Each row is where one point has got to under a steady rotation. How many ticks took it there?
The counts run from 0 to 129.
102, 63, 132, 85, 86, 61, 49, 141, 82, 87, 142, 94, 57, 104, 92, 93, 75, 129, 112, 107, 95, 96, 104, 80, 113, 76, 80, 90, 82, 86, 116, 124, 114, 100, 103, 130, 82, 127 | 119
106, 91, 86, 134, 92, 76, 99, 148, 59, 120, 119, 96, 63, 118, 106, 85, 101, 98, 87, 110, 92, 89, 128, 79, 80, 85, 68, 101, 85, 90, 97, 139, 139, 90, 63, 103, 50, 89 | 51
119, 80, 75, 114, 104, 61, 100, 159, 33, 102, 106, 88, 56, 106, 113, 96, 88, 137, 84, 97, 97, 94, 121, 71, 91, 78, 82, 131, 100, 98, 99, 112, 110, 95, 91, 111, 78, 68 | 36
154, 83, 120, 99, 106, 76, 95, 92, 94, 112, 111, 66, 60, 125, 118, 91, 92, 47, 136, 103, 97, 105, 95, 98, 108, 102, 119, 73, 96, 79, 94, 115, 128, 87, 86, 148, 114, 142 | 1
154, 86, 115, 91, 124, 72, 169, 123, 62, 103, 87, 81, 98, 98, 105, 96, 75, 69, 150, 117, 99, 108, 92, 103, 98, 78, 114, 102, 112, 95, 80, 110, 103, 126, 120, 130, 103, 100 | 85
145, 96, 96, 99, 83, 59, 134, 150, 69, 104, 107, 92, 74, 108, 114, 105, 80, 98, 129, 142, 94, 115, 96, 115, 94, 78, 102, 58, 116, 60, 102, 99, 116, 79, 129, 122, 107, 100 | 11
143, 71, 83, 99, 129, 69, 100, 103, 74, 101, 115, 82, 64, 78, 104, 99, 95, 64, 132, 133, 83, 112, 101, 98, 75, 104, 82, 120, 97, 59, 72, 90, 135, 102, 52, 115, 83, 124 | 78
134, 66, 111, 84, 108, 66, 133, 126, 69, 100, 92, 82, 63, 105, 107, 98, 78, 79, 146, 106, 102, 99, 86, 101, 106, 94, 122, 103, 138, 66, 117, 95, 100, 107, 136, 133, 113, 140 | 14
94, 80, 104, 112, 105, 83, 110, 128, 66, 124, 101, 84, 31, 132, 92, 81, 88, 86, 102, 68, 92, 81, 120, 85, 91, 77, 96, 119, 111, 81, 115, 140, 116, 98, 95, 109, 69, 150 | 124
109, 113, 91, 97, 97, 75, 145, 136, 36, 121, 107, 76, 76, 127, 79, 83, 107, 44, 111, 118, 86, 113, 96, 99, 86, 64, 95, 90, 110, 95, 102, 110, 121, 114, 96, 117, 58, 112 | 68
144, 106, 83, 99, 102, 72, 95, 136, 88, 109, 103, 45, 53, 110, 78, 99, 65, 107, 123, 117, 89, 101, 99, 83, 75, 73, 128, 119, 115, 71, 109, 98, 123, 122, 75, 135, 116, 111 | 95
117, 98, 104, 89, 100, 84, 160, 131, 55, 119, 101, 82, 84, 121, 75, 82, 94, 43, 131, 114, 84, 115, 92, 102, 92, 70, 92, 97, 113, 98, 102, 122, 119, 129, 104, 113, 67, 127 | 69
103, 48, 129, 94, 119, 60, 108, 112, 41, 102, 116, 107, 83, 120, 123, 97, 131, 56, 118, 95, 94, 98, 101, 90, 134, 101, 73, 101, 78, 104, 89, 123, 114, 101, 97, 139, 63, 101 | 60
105, 96, 107, 110, 105, 83, 128, 144, 61, 113, 106, 85, 79, 108, 99, 97, 76, 70, 124, 101, 102, 86, 118, 79, 72, 68, 52, 92, 97, 101, 103, 158, 127, 125, 98, 97, 66, 132 | 54
111, 91, 91, 101, 91, 71, 102, 172, 68, 99, 105, 78, 78, 102, 93, 111, 63, 125, 116, 96, 106, 94, 117, 66, 77, 61, 60, 107, 114, 95, 122, 138, 112, 137, 104, 104, 96, 109 | 39
137, 61, 115, 94, 115, 64, 111, 97, 46, 97, 118, 90, 76, 89, 110, 87, 118, 62, 122, 127, 85, 99, 87, 105, 115, 114, 112, 113, 90, 73, 77, 85, 128, 87, 72, 136, 55, 112 | 76
108, 85, 74, 96, 109, 66, 105, 158, 35, 100, 108, 89, 56, 95, 102, 93, 73, 137, 98, 100, 97, 86, 112, 67, 81, 70, 83, 131, 107, 101, 104, 116, 105, 104, 108, 102, 70, 92 | 37
147, 115, 75, 115, 113, 68, 148, 133, 78, 127, 91, 70, 76, 110, 105, 97, 89, 64, 127, 126, 97, 100, 112, 105, 80, 82, 111, 74, 111, 72, 78, 109, 132, 95, 89, 128, 101, 76 | 82
148, 57, 109, 85, 98, 64, 115, 126, 87, 97, 91, 82, 67, 108, 105, 105, 70, 80, 136, 97, 99, 112, 102, 99, 110, 96, 110, 114, 130, 62, 114, 98, 103, 116, 114, 144, 132, 140 | 15
157, 58, 152, 111, 103, 73, 139, 131, 76, 90, 109, 89, 96, 86, 103, 87, 50, 125, 131, 110, 105, 94, 102, 88, 102, 80, 132, 129, 98, 93, 89, 129, 103, 121, 107, 119, 90, 107 | 101
138, 85, 107, 88, 97, 61, 128, 141, 49, 101, 96, 69, 72, 105, 119, 103, 93, 86, 128, 118, 108, 108, 89, 104, 109, 86, 125, 92, 134, 67, 119, 91, 100, 93, 141, 139, 106, 131 | 13
126, 61, 122, 110, 111, 64, 124, 133, 59, 97, 80, 73, 84, 95, 132, 92, 74, 107, 123, 77, 120, 67, 112, 72, 114, 105, 123, 109, 123, 81, 114, 123, 106, 106, 123, 138, 94, 126 | 29
143, 36, 117, 108, 118, 66, 96, 124, 86, 91, 89, 91, 74, 95, 122, 108, 67, 111, 128, 69, 113, 85, 121, 71, 113, 111, 95, 134, 107, 86, 98, 128, 108, 118, 95, 141, 122, 113 | 31
159, 108, 90, 81, 99, 68, 110, 127, 60, 85, 122, 83, 64, 94, 101, 96, 62, 102, 123, 136, 88, 130, 93, 95, 77, 77, 89, 62, 94, 91, 76, 94, 110, 83, 105, 124, 104, 99 | 9
100, 106, 92, 122, 99, 76, 108, 147, 39, 116, 115, 80, 70, 114, 107, 86, 100, 89, 90, 102, 98, 87, 124, 78, 77, 74, 73, 99, 88, 99, 98, 139, 130, 96, 81, 97, 40, 106 | 52
137, 64, 96, 94, 129, 67, 110, 99, 59, 104, 116, 95, 66, 80, 104, 87, 104, 67, 134, 135, 79, 102, 90, 104, 94, 111, 93, 120, 94, 60, 74, 83, 130, 101, 67, 118, 65, 122 | 77
125, 88, 117, 116, 100, 78, 129, 156, 88, 116, 98, 105, 61, 139, 98, 94, 61, 125, 112, 85, 98, 96, 124, 86, 117, 57, 106, 97, 98, 109, 95, 156, 110, 99, 117, 127, 109, 66 | 113
104, 86, 105, 93, 76, 64, 102, 164, 81, 102, 106, 81, 85, 124, 87, 92, 62, 118, 123, 92, 106, 72, 105, 63, 109, 73, 88, 71, 112, 109, 131, 141, 124, 123, 121, 134, 93, 105 | 41
139, 90, 101, 98, 84, 57, 132, 153, 55, 101, 100, 74, 78, 103, 124, 110, 95, 92, 123, 132, 105, 116, 99, 112, 97, 84, 112, 74, 126, 59, 117, 94, 106, 83, 135, 133, 106, 114 | 12
143, 89, 94, 116, 77, 64, 120, 152, 86, 99, 92, 85, 84, 95, 108, 84, 49, 129, 127, 112, 112, 69, 110, 81, 91, 88, 118, 61, 122, 72, 114, 122, 129, 93, 115, 129, 92, 104 | 26
106, 42, 98, 79, 131, 68, 87, 109, 62, 104, 123, 119, 59, 105, 106, 108, 110, 59, 132, 112, 84, 110, 99, 91, 112, 91, 49, 124, 81, 89, 83, 118, 118, 112, 74, 121, 76, 119 | 62
146, 114, 65, 92, 124, 67, 101, 113, 71, 106, 104, 63, 57, 98, 92, 89, 85, 66, 128, 128, 83, 98, 97, 88, 71, 89, 104, 75, 99, 74, 74, 95, 140, 94, 68, 129, 98, 101 | 80
148, 50, 113, 82, 104, 52, 105, 124, 85, 94, 116, 106, 87, 102, 103, 99, 85, 107, 145, 140, 88, 103, 84, 102, 125, 100, 117, 92, 98, 72, 85, 82, 119, 100, 105, 150, 106, 71 | 89
122, 104, 101, 105, 123, 73, 91, 143, 85, 109, 99, 61, 39, 133, 102, 99, 57, 113, 113, 73, 107, 95, 117, 66, 87, 58, 108, 104, 100, 111, 98, 145, 108, 111, 95, 132, 122, 100 | 111
117, 69, 148, 102, 98, 68, 125, 148, 44, 95, 118, 104, 76, 126, 105, 88, 78, 131, 101, 91, 107, 110, 112, 84, 121, 63, 106, 113, 88, 119, 99, 137, 90, 97, 129, 123, 79, 81 | 115
128, 66, 87, 95, 122, 59, 97, 126, 58, 104, 105, 75, 54, 95, 110, 100, 94, 113, 123, 138, 83, 96, 79, 94, 102, 88, 128, 138, 113, 59, 101, 72, 111, 101, 95, 131, 85, 102 | 92
108, 68, 83, 106, 101, 71, 63, 120, 76, 106, 125, 113, 57, 116, 86, 77, 82, 108, 101, 97, 82, 79, 108, 63, 105, 96, 72, 102, 78, 105, 93, 133, 141, 99, 56, 120, 62, 93 | 49
130, 88, 123, 96, 96, 81, 149, 129, 68, 113, 106, 87, 101, 118, 70, 93, 84, 37, 137, 110, 89, 120, 98, 106, 95, 74, 76, 94, 105, 96, 101, 122, 124, 139, 92, 125, 81, 131 | 70
115, 42, 149, 94, 99, 65, 99, 150, 68, 92, 131, 118, 68, 98, 100, 102, 70, 131, 117, 105, 102, 113, 109, 89, 113, 70, 76, 123, 89, 95, 105, 135, 92, 116, 119, 113, 82, 115 | 117
123, 84, 123, 110, 97, 84, 105, 124, 81, 111, 99, 83, 50, 133, 82, 85, 68, 79, 99, 56, 100, 111, 135, 82, 87, 72, 70, 103, 93, 110, 94, 151, 118, 108, 72, 124, 93, 133 | 126
113, 60, 105, 108, 97, 70, 55, 120, 73, 100, 130, 98, 59, 116, 89, 86, 88, 106, 102, 86, 90, 89, 114, 63, 110, 98, 68, 117, 75, 107, 97, 133, 136, 113, 54, 133, 74, 107 | 48
157, 57, 101, 87, 91, 62, 96, 111, 84, 91, 95, 88, 55, 122, 91, 82, 71, 95, 119, 88, 91, 111, 99, 83, 128, 109, 126, 109, 116, 84, 98, 90, 116, 102, 90, 166, 132, 109 | 17
110, 112, 79, 106, 88, 73, 128, 146, 44, 131, 109, 82, 70, 135, 85, 94, 119, 48, 103, 128, 83, 119, 106, 108, 85, 72, 76, 86, 104, 85, 102, 114, 129, 105, 83, 119, 69, 96 | 67
151, 77, 142, 116, 103, 79, 147, 131, 59, 99, 102, 81, 88, 102, 101, 77, 58, 123, 124, 102, 104, 95, 99, 85, 103, 81, 143, 128, 109, 100, 96, 125, 102, 116, 111, 126, 85, 98 | 100
